In the rows, zero is written as 128.
Each path is a new rotation, seen through one point. The rows after it are directions, each followed by how far the rotation turns it, in degrees a step (0 if it stays put).
Each turn is a multiple of 5 degrees from 10 to 175, or 0.
Each row of a path follows its step; steps can be skipped.
path 1
step 0: [121 133 122 130 123 130 134 128 124 124 119 117 153 138 128 124 124 144
 134 129 116 130 140 129 126 140 135 129 134 135 128 125 137 125 112 121
 114 133 128 143 132 111 124 124]
step 1: [120 130 115 124 130 132 122 119 117 143 139 129 134 129 133 120 121 122
 131 121 117 133 132 131 118 135 115 112 129 121 140 129 133 125 136 111
 116 128 126 119 116 130 114 110]
step 2: [118 136 130 115 126 135 133 135 119 119 137 138 127 134 137 126 122 126
 143 135 131 119 145 143 146 127 140 119 128 124 121 133 127 129 129 126
 114 109 138 124 122 121 123 126]
step 3: [116 118 124 116 121 112 116 115 143 128 126 145 125 129 136 140 116 114
 129 127 121 133 123 138 137 121 116 116 131 136 119 125 131 122 123 129
 135 120 134 123 136 129 118 126]
step 4: [124 131 134 143 117 122 125 123 129 121 136 134 130 141 125 132 130 136
 132 133 121 122 127 121 125 131 128 125 118 124  97 140 120 124 126 131
 125 129 140 136 148 118 126 122]
step 5: [144 134 127 141 120 127 122 117 133 138 155 126 139 135 136 134 115 117
 125 125 117 131 122 127 119 122 133 137 133 133 129 121 126 121 119 112
 138 132 131 134 129 126 123 129]
step 6: [124 143 137 144 154 130 127 132 126 141 136 120 133 129 141 135 125 133
 133 129 139 126 130 125 132 125 125 137 126 122 121 125 121 122 133 120
 128 113 133 120 125 110 135 115]
step 7: [123 146 131 139 131 127 134 120 143 117 118 135 137 123 147 132 121 124
 123 135 120 135 119 145 134 132 133 134 123 134 141 131 132 132 117 126
 130 111 115 127 119 126 121 127]
step 8: [109 121 136 134 128 133 139 123 131 130 105 125 137 129 138 127 124 120
 140 122 135 134 130 128 116 138 125 129 112 130 109 128 148 123 130 125
 120 133 124 124 131 122 126 120]
step 9: [123 134 119 121 110 142 134 120 126 131 123 127 139 149 128 118 127 125
 123 134 118 119 130 124 110 129 138 127 116 136 134 128 127 131 130 120
 131 116 129 116 133 132 111 130]
step 10: [120 131 124 114 127 133 129 137 123 144 138 115 138 121 122 122 120 127
 148 129 134 123 123 132 136 118 117 132 120 138 118 131 136 122 124 120
 128 127 150 118 124 130 115 128]
step 11: [128 127 112 123 135 131 130 119 142 132 133 135 131 131 131 135 137 133
 132 147 117 134 132 115 144 127 122 127 138 143 121 139 118 136 124 132
 123 112 130 123 125 123 111 125]
Speeds:
[125 130 128 129 129 128 131 125 127 124 129 127 129 128 132 127 129 132
 132 125 130 128 128 127 128 131 123 128 129 128 131 122 127 126 131 126
 127 125 124 134 126 131 130 130]
55
path 2
step 0: [134 119 136 130 137 131 123 133 134 130 134 115 126 143 129 114 124 116
 140 135 127 128 133 119 126 139 138 136 124 134 117 120 120 139 128 123
 135 134 130 131 125 110 122 132]
step 1: [141 115 130 125 126 125 118 131 136 125 123 129 112 129 126 120 122 119
 138 118 133 128 121 120 146 133 117 135 122 134 139 130 131 138 117 129
 133 135 137 130 116 132 125 116]
step 2: [146 138 131 120 131 130 128 144 135 131 137 137 116 127 127 140 130 123
 134 138 120 122 131 134 138 125 121 124 121 129 118 125 119 131 116 122
 132 134 129 136 137 133 129 112]
step 3: [129 126 150 124 115 129 133 129 134 137 134 127 126 143 131 134 124 123
 122 137 130 130 135 123 138 120 133 141 123 125 118 115 122 132 130 117
 131 132 127 135 122 113 112 126]
step 4: [132 125 133 128 121 122 124 130 128 133 124 135 113 130 125 116 110 136
 131 117 134 133 129 127 134 129 125 123 140 120 132 118 124 144 130 121
 128 136 137 118 121 126 117 110]
step 5: [132 130 128 132 135 119 110 146 118 129 132 135 114 135 144 129 122 132
 136 131 133 117 128 128 136 125 123 115 119 126 117 123 114 128 127 119
 119 129 128 126 139 129 127 124]
step 6: [126 127 134 125 118 122 119 132 132 124 129 122 128 148 138 127 119 109
 126 132 126 117 137 116 117 136 124 127 121 131 121 115 125 129 126 128
 127 136 122 138 123 114 126 119]
step 7: [127 120 135 116 111 118 126 135 129 125 134 121 123 129 116 115 118 121
 142 124 140 131 120 126 136 138 122 128 130 130 137 128 119 134 128 125
 128 128 126 136 124 131 130 105]
step 8: [135 127 132 121 120 119 120 140 121 131 140 145 118 133 124 140 120 123
 139 144 126 127 113 122 132 126 123 121 127 130 125 121 127 129 125 124
 131 128 140 132 147 135 128 128]
step 9: [130 132 143 130 121 122 135 128 130 138 139 121 129 144 137 126 117 117
 130 133 122 128 129 126 128 126 132 137 124 137 111 116 123 151 131 135
 128 131 137 128 134 119 130 130]
step 10: [140 121 137 140 114 115 130 132 130 120 131 129 121 126 129 113 117 124
 133 112 133 127 120 132 143 137 126 126 124 124 129 121 136 146 125 123
 124 134 128 127 120 127 119 126]
step 11: [143 125 123 131 127 127 124 134 135 120 132 128 116 128 124 131 112 128
 138 133 119 123 129 132 135 124 119 109 117 137 117 123 124 126 121 115
 125 136 124 126 144 133 123 123]
Speeds:
[127 126 128 126 127 132 127 131 131 127 131 130 129 129 129 131 128 127
 128 126 127 125 129 131 125 127 133 132 127 127 121 125 130 127 130 133
 126 126 126 129 125 123 131 127]
115
[131 132 129 124 130 127 128 133 130 128 126 132 128 124 129 126 125 128
 129 129 127 128 124 130 127 131 130 131 125 123 130 129 128 127 126 125
 128 125 122 125 132 128 128 130]
125
[130 130 127 122 128 129 131 129 126 131 130 127 126 127 126 132 131 123
 130 129 130 131 126 127 127 129 127 134 125 128 132 129 128 126 126 131
 129 128 133 133 128 128 130 126]
60
[127 131 125 130 131 127 125 125 127 129 128 125 128 129 127 129 126 125
 132 126 134 129 132 133 127 129 128 128 127 126 126 127 133 128 126 127
 122 128 130 127 130 126 122 129]
65
path 3
step 0: [145 128 133 130 131 128 133 137 117 126 123 120 123 120 127 128 141 136
 121 130 117 138 138 145 126 124 125 129 130 138 128 126 127 123 126 133
 127 126 119 115 124 144 138 125]
step 1: [133 131 130 118 132 132 147 134 127 127 128 129 120 120 129 127 124 130
 126 110 124 118 126 143 123 125 122 132 120 127 139 135 125 119 135 129
 125 124 120 126 133 121 135 110]
step 2: [137 129 133 125 140 132 128 125 125 122 138 120 130 116 131 118 124 125
 125 129 116 138 129 136 115 138 138 135 130 131 125 145 130 119 142 125
 119 132 119 132 125 125 121 129]
step 3: [129 124 120 128 122 133 129 139 126 124 135 125 122 118 135 137 136 124
 126 119 120 131 138 137 127 133 140 131 127 135 120 138 140 128 131 127
 135 129 120 105 139 134 128 123]
step 4: [125 133 124 127 132 139 137 137 129 128 141 122 124 124 139 128 134 133
 130 123 118 116 144 129 113 119 132 128 117 129 142 128 127 120 131 121
 142 131 116 136 128 127 127 126]
step 5: [127 120 124 135 132 136 125 133 124 129 133 113 123 133 130 123 112 129
 130 121 113 137 134 140 119 130 122 137 129 143 123 141 134 127 124 135
 135 130 118 141 128 127 128 132]
step 6: [131 123 124 126 128 121 123 138 123 122 134 119 115 125 129 131 136 126
 124 111 123 132 135 141 135 128 130 135 133 132 130 132 126 142 129 116
 139 135 120 129 118 132 120 113]
step 7: [142 124 120 122 127 127 128 142 124 129 131 119 130 129 117 124 129 134
 125 115 130 116 134 116 122 131 131 141 130 124 135 132 129 114 127 127
 135 128 108 136 127 126 118 124]
step 8: [139 119 123 139 126 131 128 118 137 117 119 117 124 120 116 124 129 129
 120 127 117 130 125 129 122 131 129 143 122 139 127 134 129 129 136 131
 147 135 119 130 131 133 132 132]
step 9: [138 132 130 131 120 138 128 128 132 124 132 119 113 129 122 139 123 134
 111 127 125 131 141 137 137 130 133 126 131 121 132 123 127 132 135 127
 134 135 113 130 136 132 131 110]
step 10: [147 119 128 126 135 122 144 130 128 132 132 125 115 127 121 128 123 140
 132 127 130 132 144 128 117 128 134 141 124 129 129 124 124 119 125 117
 120 136 117 134 131 130 133 128]
step 11: [142 111 131 135 125 135 141 128 128 120 126 120 128 124 129 122 118 118
 121 122 118 127 122 144 137 130 135 135 126 131 130 132 124 121 126 117
 129 123 117 119 124 129 136 134]
Speeds:
[127 128 128 133 124 128 125 127 128 128 125 131 126 125 129 133 130 129
 122 123 126 126 126 133 128 127 127 124 129 126 126 128 128 132 125 126
 128 127 126 124 126 129 128 127]
130
[128 131 127 131 126 125 125 128 130 128 127 126 128 126 132 128 128 127
 124 130 127 131 129 128 128 123 125 126 123 131 128 123 128 121 128 132
 131 129 129 131 130 127 130 125]
85
[132 126 131 129 127 132 131 130 128 126 128 130 125 121 130 129 128 128
 128 125 128 129 131 128 129 136 127 128 128 131 133 129 129 127 126 130
 130 130 128 131 128 130 125 128]
0
[130 127 129 127 134 129 132 127 129 129 125 126 131 127 132 127 129 129
 128 125 130 123 126 127 127 128 125 127 126 126 126 127 126 128 125 128
 134 125 125 129 130 125 132 131]
110
[127 128 126 132 128 127 129 125 131 123 128 128 128 127 127 127 122 129
 128 128 124 125 127 130 128 126 127 128 132 127 131 134 123 128 130 131
 129 123 132 132 130 127 127 130]
110
path 4
step 0: [129 126 140 125 121 123 125 120 134 129 116 129 139 121 137 126 122 139
 132 129 130 126 131 122 135 118 122 122 132 125 121 137 116 121 148 125
 122 117 125 139 138 118 115 131]
step 1: [126 133 143 132 127 143 129 128 121 127 132 123 131 132 144 132 116 120
 128 137 129 126 133 134 116 129 113 131 128 138 132 112 137 137 127 131
 136 133 139 141 129 136 133 126]
step 2: [115 117 129 131 116 130 128 129 137 134 142 143 131 133 122 116 126 130
 130 118 119 140 122 116 126 128 128 124 140 119 133 126 128 121 122 135
 125 130 138 122 129 126 129 145]
step 3: [122 122 126 135 137 127 130 122 118 146 119 124 137 131 149 133 118 126
 130 134 137 121 123 130 130 133 134 115 120 127 132 142 114 124 131 124
 124 134 127 128 134 128 116 132]
step 4: [134 134 133 118 121 127 123 118 131 121 135 139 135 115 128 127 113 137
 118 131 125 121 127 126 133 125 120 124 133 138 126 124 124 133 133 132
 133 117 138 150 127 144 131 126]
step 5: [122 120 142 136 122 142 124 134 125 134 137 132 136 140 125 119 135 120
 143 127 130 134 125 133 119 124 116 133 132 127 124 125 134 123 137 127
 137 131 127 139 141 115 121 135]
step 6: [118 123 139 140 137 135 134 130 127 138 127 134 120 133 145 130 113 129
 123 132 121 132 140 115 136 134 129 120 137 125 134 131 124 128 118 134
 123 127 131 121 120 136 134 135]
step 7: [117 126 119 127 113 123 133 119 124 128 138 132 141 119 127 122 125 133
 118 120 130 114 120 132 113 127 126 107 121 124 130 133 119 124 129 121
 122 131 130 138 134 134 123 131]
step 8: [139 134 139 126 128 128 124 119 129 128 127 135 122 128 143 129 119 127
 142 129 129 134 123 132 140 128 122 134 131 131 136 134 129 134 147 128
 136 120 136 143 136 121 113 138]
step 9: [117 117 133 126 124 151 118 144 123 132 130 137 130 132 129 131 118 118
 128 130 123 127 133 122 118 123 124 123 135 133 124 125 128 127 118 138
 140 137 136 138 123 138 132 119]
step 10: [110 120 136 141 129 119 141 123 131 137 130 139 138 128 131 109 136 138
 127 118 133 142 127 126 137 132 121 115 126 123 134 133 126 125 124 129
 122 124 126 128 130 130 126 136]
step 11: [135 132 126 132 127 133 126 126 118 127 137 133 124 125 148 141 113 123
 125 138 134 118 126 135 127 127 123 124 127 132 133 136 109 126 129 113
 116 127 128 138 135 127 130 137]
Speeds:
[129 129 128 130 127 129 124 127 131 126 132 127 127 132 128 128 129 126
 130 129 131 128 130 128 125 125 128 128 131 129 128 132 132 126 125 132
 136 128 130 125 124 126 129 132]
100
[132 131 127 128 127 129 129 124 131 126 128 131 125 128 130 129 129 129
 128 132 132 125 124 122 126 125 127 128 125 128 125 124 127 130 131 129
 130 126 127 133 128 125 125 125]
95
[127 129 125 127 132 125 128 127 129 122 124 126 125 132 125 132 131 127
 126 128 128 131 127 127 125 130 129 130 129 131 126 130 132 125 129 129
 125 129 122 130 130 132 128 128]
0
path 5
step 0: [123 127 123 127 130 126 131 147 128 138 110 126 123 124 129 125 124 117
 132 142 125 117 136 144 128 124 140 125 146 137 133 132 140 137 130 129
 132 133 129 134 138 110 108 133]
step 1: [138 112 123 117 132 131 134 122 119 136 106 138 133 127 124 124 123 113
 123 124 145 121 131 137 136 124 132 129 129 143 121 126 123 143 133 133
 111 130 129 146 129 122 124 136]
step 2: [133 135 128 128 141 137 126 131 132 137 120 145 129 128 135 127 132 115
 130 117 132 123 142 134 127 127 128 119 131 141 122 100 137 138 132 128
 129 132 119 120 123 127 105 142]
step 3: [135 128 133 133 131 137 115 120 136 138 117 141 136 148 133 128 126 129
 120 125 118 138 127 126 130 119 120 134 132 152 116 124 139 142 130 135
 125 134 135 135 144 124 128 141]
step 4: [138 128 127 129 126 146 113 130 131 127 119 120 137 123 136 118 135 133
 131 122 134 134 145 130 112 122 111 129 132 134 113 115 139 133 123 143
 119 128 133 126 121 141 136 136]
step 5: [133 142 125 130 141 127 125 124 151 115 129 130 133 120 146 123 122 132
 113 134 116 140 129 139 123 127 118 122 131 133 126 128 137 139 122 133
 126 130 138 123 122 125 144 149]
step 6: [138 125 127 120 121 141 124 121 132 110 121 136 129 118 144 133 136 143
 122 119 135 126 126 123 121 125 129 128 118 134 122 130 140 127 123 127
 128 127 146 114 130 116 153 124]
step 7: [130 148 113 128 134 131 128 126 133 110 129 132 125 112 129 113 140 144
 127 120 126 134 125 122 138 133 120 106 121 124 137 131 150 120 125 130
 134 129 131 132 133 130 134 127]
step 8: [142 128 127 132 123 120 128 123 133 131 122 121 114 128 144 118 135 133
 127 124 133 134 115 114 150 121 125 123 121 127 134 139 129 123 139 130
 149 131 133 121 122 123 153 124]
step 9: [134 140 120 123 133 134 134 117 131 125 127 124 121 136 118 122 136 123
 123 122 140 125 132 115 126 142 112 130 129 106 140 122 130 110 135 125
 147 125 131 127 128 123 142 116]
step 10: [126 130 118 131 128 125 134 132 138 137 123 137 111 129 134 121 117 136
 128 135 110 127 134 120 135 134 114 139 124 123 142 137 121 122 131 115
 148 117 119 132 128 137 139 111]
step 11: [134 112 125 127 125 123 129 140 131 139 123 125 114 129 115 129 124 128
 132 145 127 114 137 130 122 137 122 128 134 116 132 133 123 116 125 128
 139 148 136 133 134 119 141 106]
Speeds:
[127 132 126 128 129 129 131 128 128 129 128 125 126 127 126 131 126 134
 127 130 131 130 130 124 133 128 129 129 130 127 128 129 127 122 129 121
 128 132 131 127 126 130 130 127]
25
[130 126 128 128 129 125 129 128 129 129 128 121 128 126 129 124 129 124
 128 130 133 130 127 132 131 127 127 126 130 124 127 128 124 129 130 132
 126 130 129 130 123 129 131 132]
100
